One turning vector, and how many ticks it has turned
The counts run from 0 to 1168.
[172 100 110 158 153 127 138 154  84 103  80 128 118 111 142 196 135 118
 103 139  87  59 143 126 104 122 136 127 142 118 126 115  99 127 148 130
 148 159 116 119 137 100 105 121 183 179 168 147 117 136 148]
1087
[147 119  80 117 104 100 142 157 142 161 102 104 179 141  78 125 125 135
 131  98 156 156 129 114  84  69 145 158 120 140 144 131 127  87 143 161
 147 117 155 128 111 159 145 141 113  81 123  99 135 109  96]
471
[168 101 158 127 142 114 147 158 157  98 160 154  82 140  95 114 125 109
 130 118  88 120 131 134 111 142  88 149 124 190 103 105 130 166 154 102
 119 113 160 148 115 135 102 116  71  98 130  95  59 145 141]
438
[197 141 103 146 129 143 147 157 130 150 109  68 133 146 111 131 142 105
  75 129 141  90 107 129  99 156 138 155 133 141 176 109 142  97 111 171
 138 139 176 105 126 147 117 135 152 132 135  67 113  94 150]
954
[ 67  70 116 153 135 130 156 110 149 102 127 152 162 149 124 162 118 151
 161 147  84 151 168 126 150 108 109 115 118 167 101 126 159 125 174  97
 156  88 121 141 134 135 137  94  59 156 124 125 126 158 125]
730
[135 123  93 112 140 132 153 183 104  96  97 166 132 105 113 119  94 136
 121 161 152 168 143 120 113  52 128 166 145 153 114 140 122 151 151  90
 137  92 187 131 134 164 139 143  75 123 126 144 113 110  95]
554
[ 98 121 151 121  96  75 120 100 141 108 165 116 120 118 112  99 118 154
 139 101 160 207 131 111 160 109  90 134 144 106 135 135 145 129 102 152
 123 121 122 101 108 112 163 157  71  69  83 140 139 101 111]
513
[110 110 122 127 100 128 134 122 110  87 125 151 142 115 118 133 100 159
 110 113 166 176 141  87 168 123  96 111 146  82 137  86 121 131  85 132
 103 135 123 114 113 112 162 159  53  99 101 168 169 118 109]
512
[132 127 111 100 113 111 130 119 144 133 130  56  92 168 106 119 118 133
 134 124 128 179 141 171 150 120 116 148 129 149 144 159 180 139 145 149
 188 115 183 151 178 123 138 140 180 157 128 130  78 127 132]
948
[149 101 105 128 124 154 154 128 135 125 102 136 143 147  78 155  97  89
 110 121 142  84 138 100 150 198 114  99 146  76 141  79 141 128 105 155
 141 163 164 130 120 104 137 137  95 114 107 134 176 120 154]
780
[148 152 153 119 124 111 127 100 140 102 140 123  87 123 167 124  94 114
 138 172  52 108 113 124 108 158 102 124 143 144  94 155 117 152 156 131
 147 179  84 122 123 108  54 106 159 134 158 154 101 155 181]
617
[126 154 147 143  84 120 128 104 187 107 180 134  90 158 147 135 106 120
 106 184 136 154 156 127 173 152  77  81 154 123 140 125 162  93 133 110
 128 126 153  95 128 102 122 133 146 146 168 149 120 155 149]
227
[167  91 115 115 135 151 111 119 107 115 116 193 130 103 135 145 134  97
 145 114 117 132 129  81 114 167 106 130 125 181 130  73 139 149 121 144
  95 151 127 128 131 152 116 122  65 136 135 139 121 145 216]
319
[136 155 141 103 145 107 115 153 134 112 109 105 138 138 138 105 125 120
  84 137 107 103  61 158  97 134 192 168 110 130 140 122  93 165 120 112
 106  57 122 138 153 146 119 127 194 142 127 132 100 147 135]
289
[145 142 108 163 135 133 171 152 139 101 147 133 132 159 129 157 109 132
 104 198 141 164 152 121 163 141  91 118 166 151 152 117 150 110 154 129
 137  85 192 125 133 129 135 137  58 137 154 115 105 127 123]
691
[157 112 116 166 127  65 125 174 152 153 132  78 117 107  94 130 136  97
 133 120 131 101 113 133 145 191 135 118 116 123 115 120  90 107 147 163
 126 165 103 141 134  96 152 146 165  94 144  95 102 138 171]
701
[121  94  65 138 136 131 143 204 153 132  90 116 174 122  62 122 110 146
 161 147 129 134 168 124 114 112 138 126  90 123 110 111 137 102 158 160
 153 132 151 141 138 145 168 144  88 100 114 108 135 156  98]
5
[115 166 157 154 144 114  98  81 178 130 162 168 108 127 159  84 124 115
 177 157 145 155  76 142 127 150 132 123 144 149 100 158 153 156 118 127
 108 107  93 110 131 137 102 115 137 101 126 104  80 119 186]
497
[145 152 128 125 120 129 164 140  98 109 126 158 148 137 141 134 120 125
  97 161 131 161 137 102 125 104 138 191 178 169 133 157 126 119 172 108
 132  75 160 109  88 152 108 148  45 105 138  97 128 106 123]
340
[ 76 160 148 101 147 125 111 157 126  91 113 139 172  94 154 115 116 155
 156 157  96 149 151 105 130 144 130 176 129 136 134  97 120 101 122 154
  99 124  70  89 119 136 130 136  71 106  98 125 129 172 107]
337
[ 82 113 139  93 114 152 149 145 168  82 129 149 104 132 130 138  70 144
 150 167 171 156 163 102 179 116 108 107 129 128 139 141 157 141 132 122
 104 117 158 153 114 139 113 130  88 150 144 200 125 149 151]
303
[103 121 111 152 159 169 117 136  92 136  92 151 175  89 165 139 124 130
 179 140 121 107 137 101 147 165 135 121 137 133 137 120 150 113 123 165
 121 186  70  91 156 103 156 157  92 155 118 124 151 147 163]
879
[138 137 132 158 157 144  83 118 119 119  96 109 126  97 176 105 128 124
 157 123  80 100 111 123  94 167 114 127 144 142 148  88 137 103 102 166
 107 206 100  98  99 113  93 136 100 123  93  94 130 112 125]
63
[129 129 116  98 138 111 136 124 151 115  73  81 151 117  91 107  97 145
 159 115  96  97 100 154  74  96 137 181 106  85 125 117 115 128 103 165
 140 131  98 123 129 142 103 112 135  72  83 119 140 128  95]
3
[ 72 126 161 117 112 137 134 119 175 117 113 116 139  96 136  98 120 157
 161 143 178 156 125 103 145  82 131 155 125 119 126 148 166 125  83 140
 101 114  65  93 110 164 157 138 100  65 122 121 122 135 166]
765
[115 166 148  99 118 148 114 132 134 108 108 107 147 124 123 101 108 133
  92 125 178  73  97 134 106  90 163 158 141  76 149 125 135 134  66 109
 102 119 119  80 120 122 125 147 183 111 102 132 164 106 110]
293
[141 143  93 109 144  98 108 141 112 147  90  97 197 119 117 122 111 114
 107 116 159 140  90 117 127 159 179 126 126  95 162 123  74 126 123 182
 101  96 135 180 135 117 129 147 127 114  83 139 161 104 119]
119
[120 117 140 153 151 136 133 121  85  87 132 193 162 144 150 155 122 166
 158 100 150 186 134 106 140  99 141 130 137 142 142 112 148 145 117 123
 102  80 130 129 144 139 171 139  52 158 123 161 124 133 139]
593
[119 110 149 157 174  72 109 113 118  98 147 162 119 121 167 113 151 114
 119 119  94 165  84 148 134 157 141 118 132 164 111 122  98 195 134  93
 105  81 129 160 174 117 133 126 103 145  96 127  93 127 135]
712
[ 99 117 159  98 100  91  97 106 132 103 149  88  89 155 125 112 107 172
 152 111  75 187 142 133 172 136  88 110 123 141 122 126 158 142 147 130
 135 160 132 161 136 103 111 132 116 142 125 181  99 152 144]
52
[100 134 171  70  97 138 151 118 133 114 141 143 119 160 104 109 105 115
  75 119 136  79 141 123 114  82 138 151 136 120  97 148 129 139 149  53
 146 105 144 112 130  96 127 141 171 120 133 149 161 141 112]
638
[100 115 108 151 128 133  84 126 123 128 109 104 141 108 166 117 125 134
 111 150  83 119 124 106 138 186 103  86 119 128 136  74 132  95 124 149
 114 209 115 120 104 100 125 144  85 123  87 117 162 149 116]
529
[133 125 140 141 144  75  89  78 104 143 150  96 132 138 167 140 174 123
 102  93  96 157 111 161 152 162 132 119 138 143 157 131 113 141 122 136
 129 104 113 121 176  82 146 122 173 178 119 137  93 106 130]
794
[ 89 147 142 112  97 115  95 155 111 144 123 144 168  92 161 129 136 145
 118 148 136 154 144  79 153 102 151 146 127 142 127 143 121  70 156 137
 109 164  71  94  78 113 153 162  82  98 119 137 167 145 120]
803
[139 116 104 138 132 126 117 202 156 152 104  67 122 130 107 113 123 121
 142 143 146  97 105 156 145 172 152 122  93 135 150 129 143 100 135 181
 138 175 142 146 154 117 150 156 181 147 125 105  97 149 143]
487
[ 76  97 127 133 127 131  80 118 126 132 111 157 122  72 176 122 136 126
 157 159 109 167 141 101 142 114  86 112 119 186 110 138 139 112 159 139
 121 191  80 110 101 136 110 116  97 146 140 160 122 139 153]
534
[132 124 162 125 116  84 133  93 140 110 157 119 103 130 106  95 129 145
 156  70 140 177 122 130 122 100  94 157 150 143 135 140 147 162 112 136
 128 106 118 123 119 127 119 131  60  64  83 101 109  89 129]
514
[136  73 117 150 126 100 100 147 149 157 110  66 106  97 112 119 166 109
 102  91 126  64  84 132 125 142 154 111  87 160 131 131 117 140 143 135
 118 171 106 175 100 113 124 121 148 123 105  98 112 112 148]
915
[110 103 150 160 128  86 150 170 141 116 133  81 139 159 108 138 135 162
  98 100 131  83 122 153 125 105 185 118  91 129 118 121 127 118 141 104
 123  88 123 154 136 105 172 119 155 136 114  94 112 145  86]
641
[ 94 154 136 149 165 133  84 131 127 117 108 127 151  85 187 105 129 144
 166 150 143 164  97 127 136 154 128 148 149 107 146 123 144 123  79 179
 105 155  59  81 141 122 144 151  97 118 104 127 130 125 154]
414
[128 106 103 141 114 102 112 150 140 165 136  94 115 128 132 111 144  97
  90 141 148 128  84 160 150 148 160 102 100 158 122 159 109 138 160 112
 153 137 149 183 150 120 147 127 208 147 157 124 103 123 147]
833
